In the data rows, zero lies at 4.5, halfway between 4 and 5.
Here are some points, one per row:
[7 4 4 4 4 6 5 4 4 7 4 3 4 4 4 4 5 4 6 3 3 4 3 4 7 3 6 5 3 2 3 7]
[5 4 4 4 4 5 4 4 3 4 3 4 4 4 4 4 5 5 4 4 5 4 5 4 5 4 9 4 6 5 4 4]
[4 4 3 4 4 4 4 4 6 4 6 6 4 4 4 3 4 5 4 6 6 5 5 4 4 4 4 7 5 4 4 4]
[3 4 4 9 4 5 4 4 4 4 5 4 3 5 4 4 5 5 4 3 4 4 5 5 4 4 4 4 4 4 3 4]
[4 5 3 8 5 4 7 4 4 4 4 4 6 4 5 4 4 5 4 4 3 4 3 5 4 5 5 4 4 4 3 4]
[4 3 3 3 4 3 3 4 4 3 3 3 4 4 3 3 9 4 4 3 4 3 3 4 4 3 4 3 4 4 3 3]
[3 4 6 4 4 6 5 4 5 3 8 4 4 6 5 5 4 4 4 5 4 2 5 5 4 5 4 5 5 5 6 4]
[5 9 4 4 4 6 4 4 4 4 5 4 5 4 4 4 4 5 5 3 5 4 4 4 2 4 4 4 4 4 4 4]
[4 4 6 6 4 5 7 6 5 4 7 4 5 4 6 7 5 3 4 5 3 6 3 4 4 5 5 4 5 6 5 5]
[4 4 4 4 5 5 5 4 4 4 4 3 4 9 5 4 5 4 4 7 6 4 5 4 3 4 5 7 4 5 5 5]
[5 4 4 4 5 4 5 4 4 4 9 2 4 4 4 4 5 3 6 9 5 4 4 5 4 5 4 4 5 4 3 5]
[4 4 4 4 3 6 3 5 4 4 4 4 6 3 6 4 4 5 3 4 4 5 4 4 3 9 4 5 5 6 4 4]
[4 4 4 4 3 5 7 4 3 3 5 7 4 5 4 4 4 4 4 4 6 4 5 4 3 3 4 5 4 4 5 4]
[8 4 6 4 5 2 3 5 6 3 5 3 5 5 4 5 4 2 5 3 4 3 4 6 2 5 4 4 5 4 2 4]
[5 3 4 6 4 4 4 5 3 4 4 4 3 4 3 7 4 3 5 3 5 4 3 2 2 3 4 2 4 4 5 3]
[4 4 4 4 5 6 6 4 4 4 4 8 4 5 4 4 4 4 5 4 7 5 3 4 3 4 4 8 3 4 5 4]
[2 6 9 3 4 6 4 4 6 4 5 4 4 4 4 4 4 4 4 4 4 5 4 5 4 5 4 5 4 5 3 4]
[5 5 5 6 8 3 4 5 4 5 5 4 9 5 5 5 5 6 7 3 3 4 6 4 6 4 4 6 5 2 5 4]
[4 3 4 3 4 4 9 4 4 4 4 3 4 3 3 4 4 4 5 4 4 4 9 4 4 4 4 3 4 4 4 4]
[5 4 4 4 5 7 4 4 4 9 4 4 4 4 4 4 5 3 4 4 4 4 5 6 4 4 5 4 4 4 9 3]
[4 4 4 4 4 4 5 4 4 4 3 4 4 4 6 9 5 5 4 5 3 3 4 6 4 3 4 6 4 5 3 4]
[5 4 4 4 4 5 5 6 9 4 3 6 5 4 4 5 4 4 6 4 4 4 4 3 4 4 4 5 5 5 5 4]
[4 4 3 4 4 5 5 5 5 5 4 7 4 5 3 4 4 5 3 5 7 4 4 8 4 4 4 8 5 5 1 4]
[4 4 5 5 5 5 6 6 6 4 5 5 4 0 4 7 5 3 3 7 6 4 3 3 4 3 4 4 5 6 6 4]
[3 4 3 4 4 4 4 3 3 3 4 3 4 4 4 3 3 4 9 4 3 4 4 4 4 3 4 4 4 9 4 4]
[4 5 3 4 4 4 4 9 4 4 3 4 3 5 4 3 4 4 5 4 4 4 4 5 5 4 4 4 4 5 4 4]
[4 9 4 5 4 3 5 4 4 4 2 4 5 4 6 5 4 3 4 6 4 4 5 4 5 7 4 4 4 5 5 4]
[5 4 4 5 4 4 3 5 4 4 6 4 3 4 2 8 4 6 3 2 3 7 5 5 3 5 4 5 4 5 3 4]
[7 4 4 4 4 4 4 5 4 8 6 4 4 3 4 3 4 4 4 3 3 4 4 5 3 3 4 5 5 5 6 4]
[3 5 6 4 4 4 3 3 9 4 4 7 4 4 3 5 4 3 4 5 3 7 6 4 5 5 5 4 5 5 4 4]
[2 3 3 2 3 3 5 3 3 3 3 3 3 3 9 2 2 3 2 3 3 3 4 4 4 0 3 3 3 3 2 3]
[5 4 4 4 4 4 5 5 9 4 4 4 4 5 5 4 5 5 5 5 4 5 4 4 5 4 5 5 4 5 5 4]
[5 3 7 6 7 5 4 7 4 5 5 5 5 5 5 6 5 4 4 5 3 7 5 5 4 5 5 5 4 6 5 4]
[5 5 6 5 4 5 8 5 4 5 4 3 7 5 2 5 4 4 4 4 4 9 2 5 2 5 5 5 4 5 4 4]
[7 3 6 5 0 4 5 5 4 3 6 4 5 5 5 4 5 9 5 6 4 3 4 3 4 5 4 5 5 4 6 5]
[5 4 4 4 5 4 3 4 4 4 7 9 4 5 4 5 4 4 3 6 6 5 6 4 4 4 4 5 4 6 4 4]
[5 3 4 3 6 4 5 4 4 5 5 5 3 4 9 4 5 4 4 3 5 4 4 3 4 9 5 4 4 6 5 4]
[5 5 4 4 5 4 4 4 4 2 4 4 4 4 5 5 5 4 4 4 4 4 5 9 6 4 5 4 6 5 9 4]
[4 4 4 4 4 5 4 4 4 4 4 4 4 4 4 4 4 4 5 3 4 4 4 6 4 4 5 4 9 4 6 5]
[6 4 4 4 4 4 4 4 4 9 5 4 4 4 4 4 5 4 5 5 4 4 4 6 4 4 5 4 4 4 4 5]
[3 4 3 6 5 4 4 3 3 4 3 4 4 4 5 3 4 6 4 5 2 5 7 3 5 5 4 5 5 4 4 4]
[3 5 4 4 4 5 5 5 7 4 6 4 5 7 3 9 4 6 5 3 9 5 4 4 6 4 4 0 4 4 4 4]
[6 4 3 4 5 4 3 5 3 4 7 9 4 5 4 5 5 3 6 6 4 4 6 4 4 3 4 5 4 3 5 4]
[5 7 9 4 4 2 4 4 3 4 4 5 3 5 6 4 4 4 3 5 3 7 7 5 6 5 4 5 5 5 3 5]
[4 5 4 4 5 4 4 5 4 4 4 5 9 4 5 4 4 6 3 4 5 4 4 4 4 3 4 4 4 5 4 4]
[4 4 4 4 3 7 4 4 4 4 3 4 4 4 4 4 5 5 4 5 5 4 5 9 3 4 2 4 4 4 9 5]
[4 4 4 5 4 5 3 4 4 4 5 2 4 5 5 5 5 4 5 5 9 4 6 3 5 4 4 9 5 4 5 5]
[4 5 4 4 4 4 5 3 5 3 3 4 4 5 3 6 3 2 3 4 2 5 3 2 3 4 4 5 4 4 5 3]
[4 4 4 4 4 6 5 4 4 7 6 4 4 5 4 4 5 5 4 3 3 4 4 7 9 5 8 5 4 5 6 4]
[4 4 4 4 6 3 5 4 4 3 6 3 4 7 3 3 4 3 4 3 4 3 3 4 5 4 4 4 4 3 5 3]
[5 4 4 4 4 5 3 5 4 6 4 4 4 4 3 3 5 4 5 5 3 4 5 3 4 4 4 4 5 5 5 9]
[3 3 4 3 3 3 1 3 3 2 2 2 4 3 0 1 2 3 1 5 3 3 3 3 3 4 3 2 3 3 3 2]
[4 4 4 4 3 5 3 4 4 8 2 5 4 4 4 3 3 4 5 5 5 4 4 6 4 4 4 5 5 3 7 4]
[7 4 6 5 5 4 3 5 7 4 5 5 5 7 5 4 4 5 4 4 8 3 6 5 3 4 4 5 5 5 4 4]
[2 5 7 3 5 6 4 4 4 3 5 4 6 5 5 4 5 5 4 5 5 7 5 6 6 6 4 5 4 5 3 5]
[2 4 3 3 3 5 4 3 3 3 4 4 3 3 4 3 3 5 5 3 3 4 5 4 3 6 4 3 3 1 3 3]
[4 5 4 5 5 5 3 5 4 4 6 4 7 5 8 5 5 5 4 4 4 4 6 4 4 7 4 4 4 5 5 4]
[5 5 4 4 5 2 6 4 3 4 4 4 4 4 3 4 4 3 4 3 8 5 3 3 6 4 4 9 4 4 4 4]
[4 3 5 5 4 3 2 5 4 4 3 6 4 4 3 9 4 4 5 4 4 5 6 2 6 4 4 4 5 5 5 4]
[5 4 5 4 4 5 5 5 4 4 4 9 5 5 5 4 4 5 5 5 4 4 4 5 4 4 4 4 5 4 4 5]
[4 5 4 4 5 4 4 5 4 4 5 4 4 5 8 3 5 5 5 5 6 9 5 4 5 2 5 3 4 4 5 5]
[7 4 4 4 4 7 3 4 4 4 3 4 4 4 4 4 5 4 4 5 5 4 5 5 5 4 9 3 3 4 5 9]
[3 5 5 5 4 4 6 4 6 5 6 9 4 5 4 5 5 4 5 5 6 4 3 4 6 5 5 4 5 5 5 4]
[5 5 9 4 5 4 5 5 5 4 4 4 4 4 5 4 5 5 7 5 5 5 4 4 4 4 5 5 4 3 5 5]
[4 3 4 4 5 4 4 4 4 4 4 4 3 3 6 6 4 3 7 2 5 4 3 4 4 8 3 3 4 1 3 4]
[4 3 9 5 5 5 3 5 6 5 5 4 5 7 5 6 5 4 4 4 4 3 6 4 5 4 4 4 5 5 5 5]
[4 4 5 4 5 4 4 4 3 6 7 5 3 4 3 3 4 6 2 2 6 6 5 3 5 4 4 5 4 7 5 5]
[4 4 4 4 4 6 5 4 4 9 4 4 4 5 5 4 5 4 4 5 4 4 4 5 5 4 5 4 7 5 4 5]
[4 5 5 6 4 4 4 4 5 4 5 4 8 4 6 4 4 3 5 3 4 3 6 2 4 6 5 4 4 4 6 4]
[5 4 4 4 3 4 4 5 5 5 5 4 4 4 3 3 3 4 5 3 5 4 4 5 7 4 7 4 6 4 5 4]
[9 4 4 4 5 9 4 4 4 3 3 4 4 4 4 4 4 3 4 4 4 4 4 4 9 4 2 4 5 5 3 3]
[3 6 8 4 4 6 5 4 4 4 3 4 5 9 3 5 4 4 4 6 4 3 3 2 6 4 4 3 4 5 5 4]
[4 8 3 4 3 3 6 4 4 4 6 3 5 5 7 4 4 5 3 4 3 3 5 5 6 6 4 4 4 5 3 4]
[5 3 4 4 3 3 3 4 4 3 3 4 4 3 5 5 4 3 5 4 3 4 3 4 3 7 3 4 3 3 4 6]
[2 5 5 4 8 6 4 5 4 4 3 4 6 4 6 4 4 6 4 6 5 4 5 6 5 6 4 4 4 5 3 4]
[3 3 4 4 5 4 5 4 4 4 6 8 4 5 4 4 5 4 4 7 3 4 5 4 6 5 4 5 4 4 6 4]
[7 4 4 4 4 1 5 4 4 7 3 5 4 4 3 4 4 4 4 5 7 5 3 9 6 5 4 4 6 5 5 6]
[5 5 5 9 5 4 5 4 4 5 4 5 5 4 8 5 5 5 5 5 5 5 5 6 4 7 4 4 4 5 3 5]
[5 4 4 3 9 5 4 4 5 4 5 4 3 4 4 4 4 9 4 4 4 4 4 4 3 4 4 4 4 5 4 4]
[4 6 4 6 8 3 5 6 4 4 4 4 6 4 4 4 5 9 5 6 4 5 3 4 6 4 4 5 4 4 5 4]
[4 4 4 4 5 5 5 4 4 4 4 4 4 4 4 4 5 4 4 4 4 4 3 3 5 4 5 4 6 5 4 9]
[5 5 3 7 7 3 5 3 4 4 2 4 3 4 6 4 4 8 3 5 5 4 5 3 5 6 4 3 4 5 5 4]
Along one direction, these points spread out more than along any other. Take the direction at right angles to it along which they spread out most. Then take the direction at right angles to both along which they spread out most. Go by this last direction. How far along it is each point below, from 0 to 99? The average is 50, and the first point in the table lies past the average. One standard deviation of the points above along it is 16.
[4 4 5 4 5 4 4 4 3 6 7 5 3 4 3 3 4 6 2 2 6 6 5 3 5 4 4 5 4 7 5 5] -> 43
[5 4 4 4 5 7 4 4 4 9 4 4 4 4 4 4 5 3 4 4 4 4 5 6 4 4 5 4 4 4 9 3] -> 71
[3 6 8 4 4 6 5 4 4 4 3 4 5 9 3 5 4 4 4 6 4 3 3 2 6 4 4 3 4 5 5 4] -> 35
[4 4 4 4 4 5 4 4 4 4 4 4 4 4 4 4 4 4 5 3 4 4 4 6 4 4 5 4 9 4 6 5] -> 59
[3 4 3 6 5 4 4 3 3 4 3 4 4 4 5 3 4 6 4 5 2 5 7 3 5 5 4 5 5 4 4 4] -> 68
[5 4 4 4 4 5 5 6 9 4 3 6 5 4 4 5 4 4 6 4 4 4 4 3 4 4 4 5 5 5 5 4] -> 29
[5 9 4 4 4 6 4 4 4 4 5 4 5 4 4 4 4 5 5 3 5 4 4 4 2 4 4 4 4 4 4 4] -> 50
[4 3 4 4 5 4 4 4 4 4 4 4 3 3 6 6 4 3 7 2 5 4 3 4 4 8 3 3 4 1 3 4] -> 53
[7 4 6 5 5 4 3 5 7 4 5 5 5 7 5 4 4 5 4 4 8 3 6 5 3 4 4 5 5 5 4 4] -> 33
[9 4 4 4 5 9 4 4 4 3 3 4 4 4 4 4 4 3 4 4 4 4 4 4 9 4 2 4 5 5 3 3] -> 56
[4 9 4 5 4 3 5 4 4 4 2 4 5 4 6 5 4 3 4 6 4 4 5 4 5 7 4 4 4 5 5 4] -> 67
[7 3 6 5 0 4 5 5 4 3 6 4 5 5 5 4 5 9 5 6 4 3 4 3 4 5 4 5 5 4 6 5] -> 53
